In the data rows, the value 128 means zero.
Here is a table of points, one per row:
[ 83 127 116  82 155 115  47 122 198 162 142 160 107  48 167 171 138 119
 110 233 103 165 168  60 138 159  82 232 109 167 110 152 157 152 192  50
  81 181  97 250 132 161 212 125 128 115 124   0  67 134 130 197 121 215
 121 144 156  65  94 107 120 101 150]
[115 151  35 159 124 133 118  88  36 108  80 101 154 231 130 136 168 112
 171 174  78 131 117 147 147 148 212 140 133 200 174 138 238 138  67  80
  98 131 113  44 140 118 120 138 238 150 177  30 166 166 160  95  87 147
 158 255 181 132 167 121 139 143 160]
[134 123 164 131 138  44  33  77 226 139 149 136 106  95 172 119  78 222
 151 104  19 227 128 146 110 144 151  96 175 104 126  90 100  89 120 127
 126 106 158  23 255 116 105  63  90  64 113 124 141 104 120 147 103 134
 135 192 119 218 183  43 100  65 103]
[105 164   0 152 112 111  44 222 187 117 195 129 134   6 125 162  92 143
 147 110 154 203 104 125  86 106 117 165 136 112 131 128 188 117  80 226
 138  96 125 145  45  94 160 157 176 166 150 120 251 127 111  56 132  85
  77  97 146 137 116 143 139 170 128]
[166  99 103  73 148 117 132 232 183 116  80  93 179 246  65 171  92 100
  80  61  80 163  82 141 147 209 140 161 118  92 171 142  88 105 171 201
 105 144 150 154 125 135  66 107 211 172 167 160  96  85 143 196 130 255
 162  70 122 127 123 165  99  76  63]
[116 159 116 102 147  51 192 129 117 175 141 149 103 147  68 129 142 145
  88 177  84 134 161 158 153 148 119 129  98 255  85 158 106 122 206 255
 123 185 114 115 158 125 115 110 108  96 100 201 110 139 104  10  50  91
  97 185 132  39  60 107 174  90 136]
[173 105 119 132 114 115  91  88 104  94  48 132 147  73 142 129 151 134
 127 193 156  23 131 161 113  61 103 244   0 137 155 103 113 121 108 249
 138 104 152  83  99  93 105 105  74 128 158 121 112 130  87 255  76 109
 125 160 114 199 150 158 158 148 105]
[167 123 109 132 154 106 126   6 169  99   9 145 159 179  27 141 106 140
 139 112 142 199 145  99 113  97 225 106  55 119 149 120 115 109 144  56
 126 142 124 199 142  99 232 105  69 123 165 112 135 138 184  56  99  44
 126   1 147 173 123 166 176 128  88]
[175 162 119 130  54 176 156 161 219  96  19 116 119 169 236  91 110 104
  91 205 175 227 102 207  67 112 149 149 143 207 127 143  73 127 114  67
 138  85 132  89  88  69  87 196  19 120 117 105 100  91  95  68 162 176
 135 131 108  78 124 165  90 151 126]
[146 152 133 129 100 180  93 182  99 130  70 171 100 179 153  39  84 225
 161 152 162 102 111  19 110 159 148 128 153 127  94  95 101  77 170 180
 141 109 153 152  70 134 118 112 255  52  54  65  22 102 116 118 134  30
 149  88 139 164 150  53 116  89 163]
[152  97 182 115 168 203 136  38 169 229 153 104  93  76  35  75 119 121
  33 112 133  80  90 186 190 168 136  67 216 186 173 159 154 113 125 176
 134  94 181 156  75 148 104 147 107 196  63   0 202  77 144 133 127 136
 182 102  92 171 169 166 106 113 160]
[164 114 150  68 106  72  70 216  43 147 216 110 186  90 126  97 113  95
  83 107 246 145 100 118 160 193 149 194 155 177 169 119  76  89 127  61
 107 133 174  35 181 118 201 114  84 177 108 152  86 106 241 148  77  43
 180 109 109 122  85 163 106 124 113]
[181 107 140 120  94 182 121 156 149  82 175 156 145 151 130 165  99 107
  95 236  98   0 145 170  51  92  94  36 139  93 132  82  97 112 159 107
 147 138 131 115 152 124 241 175 182 107 147 123 126 110 220  37  94 181
  96 171  69 154 146 135  95 135  41]
[157 112 180 111 110 202 187  54  95  92 249 119 185 159 109 118 107 124
 147 238 160 239 142 102 124 123  78 114 217 129 125 116 229  93 138 105
 174 123 150 108 101  89 131  81 158 136 159 155  66 133   0 160  73 175
 108  89 121 179  80 165 162 150  83]
[115 127 130 108  97 149  97 127 109 167  99 135  66 158  53 125 135  98
 105  47  26  91 143 244 101 117  35 255 133  55 125 137 186 153 129  19
 120 127 108 120 105 106 154  90 147 134 110 212 109 113  45  98  75  56
 128  96 114  86 148  90  99 143 199]
[115 136 140 159 111  75 212 171 184 131 128 122 105 155  62  93 142 128
 144 224  82  48 116  32 124  96 238 206 255 119 147 176  57 154  88 105
 164 112 117 155 172 104 205 103 110 134 130 212 218 146 119 195 208 153
 115 144 136 133 127 131 152 164 188]
[111 146 104  92 133 128 189 137  47 151  82 168 107  51  94 143  90 133
 117 123 156 197 163 200 119 148 179  41 115 122  74  97 118 100 221  49
  90 198 113 138  51 160 118 147 135 131 118 175 175 111 103 242 255  82
 105 248 124 169  80 110 108  88 101]
[ 89  58  20 147 213 166 161 197  85 157 126  87 143 155 186  80 139 137
 144 195 123 176 114 162 181 114  83  96 102 148  84  79 130 207 110 100
 179  58 165 255 177 181  99   3  66 202  53 178 123 121 185 101  89 137
 149 140 116 204 177 116  87 148 126]
[ 85 107 124 196 172 137 153  61 173 157 135  30 195 121 110 111 104  82
 149 107 160 130  92  86 178 100 120 150  83 116   0  63  47 247 138 108
 213  85  76  37 168 221 119 222 196 152 130  93 137 106  99 147 110 103
 130 104  76  86 121 106 121 120 101]
[ 78 129 126 119 123 129 106  54 152 152 122 118  97  35 255 132 144 108
 134  66 184  51 148 175 133 109 255 102 142 175 140 171 142 132 110 109
 109 167  93 112 117 153 104  53 217 145 145 217  50 133 143  85 107 221
  84  43 112 176  97 126 155 132 167]
[ 72 139 168  87 158 225 109 109  68 160 245 181 113 212 213 159 136 150
 141 204   0 146 154 164 150 140 179 172 105  81 122 114  47 122 156 158
 104 136 103  83  70 137  55 180  72 139 163 126 170 155 216 136 176  78
 115  22 163 110 109 130 166 132 151]
[161 155  82 172 111 165 211 229 165 104 195 131 119  92 126 144 164 128
 145  76 106  97 142 179 122 133 119  81  89 143 149 178 169 114 118 104
 124 142  95 182 255 110  63 216 121  95 167  52  57 152  95 184 151  57
 115  73 148 200 120 140 165 170 155]
[163  87 138  80 141  31 158 103  59 179 127 148 129 179 255  98  81 117
  65  60  91 107 121   0 131 141 131 135 109  95 160 146 213 138 162 128
 145 138 161 182 140 101 120 255  99 166 115 151 186 100  70 102  95 122
 162 157  80 144 116 165 104 120  86]
[ 78 135 146 107 154 196  49 160  74  98  77 148 120 152 101 170 163 142
 147  71 198  39 158  68 155 160  59 105 127 182 113 140  52 116 147  85
 102 130 141  63 167 126 124 128  38 132 115 104 219 176   0  56 166 220
 118  97 202 182  91 100 130 127 136]
[141 117 206 191 158  95 177 150 137 129 140 108 161 124 117 107 114 226
 199 154 175 123  93 155 174 183  98 193  72 162 144  85 255  41  70 115
 153 134 128 130  91 192 151 206  65  46 139 193 143 122 174  94 210 197
 143  78  99 124 199  25 106  73 144]
[ 99 146 152 106 108 135 153 135 234 105 144 144  88 162  79 150 164 116
 104 137 199 108 167  43 116 112 118 159 111  52  82 163 255 155 153  97
 103 146  97  69  99 132   0  81 101 102  81 136 160 123 255  95  91 117
 123 174 141 198  54 159 124 119 133]
[117 133 191 177 139  70  21 173 140 106 191 121 156 200 105 147 167 110
 171  61 192 128 150 185 133  94 213  89 213  89 123 121 106 170 103 154
 136 124 107 231  17 152 103 171  25 104 161 107  34 170  93 119  59 117
 117 216 137 122 163 126 166 138 130]
[114 131 129 131 135 133 161  68 126 139 181 128  74 182 116 134 153 113
 133  39 115 201 135  77 124  69   1 136  86 171 158 159  65 154  72 157
 135 123 142 111  78  76 203 174 151 161 108 136   7 140 223 112 251 180
 117 206 153 222 103 117 175 146 175]
[139 151 165 150 107 232 126  80 210  80  93 102 157 198 255 158 147 111
 134  67 152 126 113 116 138 170  48  86 207 170 116 137 200 145 150 215
  93 127 104 144 146 145 245  60  95 135 175 189 186 132 171 205 148  12
 126 163 158  82 121 120 116 129 121]
[143 100  80 131  96 188  66  49  70 134 120 140 167  98  80 119 128 109
 110 124 147 137 144  56  84 115 152 142 136  65 174  98 169 126 110 204
 140 137 151 131 233 143  54  74  83 128 139 134  63 127 117  72 255 129
 124 159  75   0 162 172 117 141 104]
[169 115 127 149 112 103 233 134 154  79 205 143 146  64 130 145 145 151
 140  44  43  88 119  26 108 119 124  56  77 210 163 111  98 124 102  28
 116  76 163 107  11 115  87  38 120 114 131 112 130 143 118 164  98 118
 132 109 147   0 175 128 117 155  75]
[112 158 247 164 130 134 254 196  18 131  22 124 101  64 165 138 134 129
 148 101 123 199 139 130 125 105  83 125 156   0 130 141  97 114  77 189
 115 151 112 115 150 139 168  65 123 131 137  18 163 143 164 100  51 190
  98 132 113  83 104 131 165 141 156]
[120 139 194 158  94   0  42  90  53 105 121 114 101 183 122 137 145  99
 133 194 176 148 138 160  71  93   5  51 165 200 133 146 113 163  92 120
 123 134 105 196 155 106  30 125 200 112 140 124 209 128 179 185 166 113
 101   6 132 106 140 126 114 143 129]
These points spread out most along one direction. For each point below, how far along it does it lie, from 0 to 99? 50 is the average, and the first point above lies past it. One standard deviation of the points above along it is 16.
[181 107 140 120  94 182 121 156 149  82 175 156 145 151 130 165  99 107
  95 236  98   0 145 170  51  92  94  36 139  93 132  82  97 112 159 107
 147 138 131 115 152 124 241 175 182 107 147 123 126 110 220  37  94 181
  96 171  69 154 146 135  95 135  41] >> 48
[114 131 129 131 135 133 161  68 126 139 181 128  74 182 116 134 153 113
 133  39 115 201 135  77 124  69   1 136  86 171 158 159  65 154  72 157
 135 123 142 111  78  76 203 174 151 161 108 136   7 140 223 112 251 180
 117 206 153 222 103 117 175 146 175] >> 69
[115 136 140 159 111  75 212 171 184 131 128 122 105 155  62  93 142 128
 144 224  82  48 116  32 124  96 238 206 255 119 147 176  57 154  88 105
 164 112 117 155 172 104 205 103 110 134 130 212 218 146 119 195 208 153
 115 144 136 133 127 131 152 164 188] >> 59
[ 78 129 126 119 123 129 106  54 152 152 122 118  97  35 255 132 144 108
 134  66 184  51 148 175 133 109 255 102 142 175 140 171 142 132 110 109
 109 167  93 112 117 153 104  53 217 145 145 217  50 133 143  85 107 221
  84  43 112 176  97 126 155 132 167] >> 65
[175 162 119 130  54 176 156 161 219  96  19 116 119 169 236  91 110 104
  91 205 175 227 102 207  67 112 149 149 143 207 127 143  73 127 114  67
 138  85 132  89  88  69  87 196  19 120 117 105 100  91  95  68 162 176
 135 131 108  78 124 165  90 151 126] >> 50
[111 146 104  92 133 128 189 137  47 151  82 168 107  51  94 143  90 133
 117 123 156 197 163 200 119 148 179  41 115 122  74  97 118 100 221  49
  90 198 113 138  51 160 118 147 135 131 118 175 175 111 103 242 255  82
 105 248 124 169  80 110 108  88 101] >> 54
[157 112 180 111 110 202 187  54  95  92 249 119 185 159 109 118 107 124
 147 238 160 239 142 102 124 123  78 114 217 129 125 116 229  93 138 105
 174 123 150 108 101  89 131  81 158 136 159 155  66 133   0 160  73 175
 108  89 121 179  80 165 162 150  83] >> 50
[116 159 116 102 147  51 192 129 117 175 141 149 103 147  68 129 142 145
  88 177  84 134 161 158 153 148 119 129  98 255  85 158 106 122 206 255
 123 185 114 115 158 125 115 110 108  96 100 201 110 139 104  10  50  91
  97 185 132  39  60 107 174  90 136] >> 56
[117 133 191 177 139  70  21 173 140 106 191 121 156 200 105 147 167 110
 171  61 192 128 150 185 133  94 213  89 213  89 123 121 106 170 103 154
 136 124 107 231  17 152 103 171  25 104 161 107  34 170  93 119  59 117
 117 216 137 122 163 126 166 138 130] >> 66
[173 105 119 132 114 115  91  88 104  94  48 132 147  73 142 129 151 134
 127 193 156  23 131 161 113  61 103 244   0 137 155 103 113 121 108 249
 138 104 152  83  99  93 105 105  74 128 158 121 112 130  87 255  76 109
 125 160 114 199 150 158 158 148 105] >> 52
[146 152 133 129 100 180  93 182  99 130  70 171 100 179 153  39  84 225
 161 152 162 102 111  19 110 159 148 128 153 127  94  95 101  77 170 180
 141 109 153 152  70 134 118 112 255  52  54  65  22 102 116 118 134  30
 149  88 139 164 150  53 116  89 163] >> 40
[ 89  58  20 147 213 166 161 197  85 157 126  87 143 155 186  80 139 137
 144 195 123 176 114 162 181 114  83  96 102 148  84  79 130 207 110 100
 179  58 165 255 177 181  99   3  66 202  53 178 123 121 185 101  89 137
 149 140 116 204 177 116  87 148 126] >> 16
